A single turn carries every row of the set below to another of its rows. Some are shown first; where does it send the rows asked next?
rubep:   2.6  24.8   6.4   8.6  23.5 -30.4   2.2   9.1   8.9  20.6 -28.9   5.4  11.6   4.2 -25.1  -0.9
gam:   8.6  29.1  15.2  -4.3   7.9 -25.7  19.6  17.1   5.9   9.7 -41.5 -11.4  -0.9 -11.3   3.8  19.2
Refem:  26.5  21.0  10.9   5.5  12.2 -13.6   3.8   4.4   4.8   1.2 -30.9  11.8  10.8 -14.7  29.7   0.2
kez:  -1.1  26.1   9.8   4.2   3.5 -24.0 -14.9  13.0  11.9   4.0 -29.2   9.5  17.4   4.9 -22.9  -8.9
vefog: -25.0  16.0 -11.6   0.2  14.1 -21.2  17.8  -8.8   2.8 -10.0 -44.8 -16.1  -1.0  15.6  15.9  11.9
selu:   3.2  18.7  -0.6 -11.2  10.6  18.3  28.2  -6.7  14.6 -27.0 -26.0   1.4  16.7   0.0  -3.3  -8.2
vukuv:  -2.9  10.7 -24.1 -11.6  25.8 -14.3  17.9 -14.9  -8.2   7.3 -21.6  -1.4   4.6 -10.0  14.2  12.9
ges:  -1.3  25.6  10.3  26.0  20.3 -24.1  -8.4   2.1  10.9   4.5 -34.6   7.6  16.3  15.1 -11.4 -12.0
Fefa:   7.5  30.7  18.3  -9.7 -10.7 -20.9   4.3  22.7  10.1  -6.1 -42.1  -7.4   4.0 -10.3   5.6  11.0
bosa:  -4.4  17.4   2.0 -11.8  15.1   8.4  40.2  -1.6  22.3 -21.3 -38.8  -4.7  10.5  10.3  -4.3  -4.1
muku:  -3.5  14.7 -35.1   7.5  11.4  -2.1  12.6  20.4  20.9  21.6 -37.7  -2.0   7.0   9.8  -4.2  17.6
tefa:   7.1  17.9  -3.6 -11.0  22.1  14.9  37.4  -8.6  12.7 -15.5 -26.0   0.7  13.5  -2.2  -4.1  -3.2
marom:   2.6  10.1   0.3 -22.8  12.5   6.9  38.2   1.4  25.3 -19.3 -35.0   5.0  12.4   4.0  -1.9  -5.2
dil:  11.4  14.7   5.7   7.2  19.0 -25.9  -9.0   7.0  15.2  14.3 -25.8  22.5  20.0   4.4  -8.5 -13.9
Razi:   7.4   9.9 -38.0   8.8   6.7   9.1  -2.7  15.7  19.2  13.2 -28.0  12.6  15.6   3.2   8.8   5.1
zibeb:  15.3  30.7  16.0  24.6  12.2 -11.2   5.1  -1.2   0.6  -9.0 -37.9  -2.1   8.1  -5.0  27.2   1.2
Sepi:  -5.9  21.5 -34.3  27.2   9.8  10.6   0.7   8.7  13.3   4.5 -35.6  -2.8  11.2  14.5   4.5   8.4
zuru:  -9.0  17.7 -29.8   5.1  -8.4   4.3  -4.6  25.2  23.6   2.8 -38.3   0.4  11.8  12.3  -2.9   9.1
topop:  -6.6   0.6 -16.5 -32.3   0.2 -21.2   5.2   2.9  13.1  -4.9 -33.8   9.1   7.2   0.4  22.1   2.3
vesuz: -14.3  20.3 -14.5  -7.8  -5.1  -3.1  -9.4 -10.0  -6.8 -25.5 -26.8  -5.4  11.5  -0.4  14.2   1.2

zibeb goes to -> gam
dil goes to -> kez
tefa goes to -> marom
Where do these go?
Sepi goes to -> muku
vukuv goes to -> topop

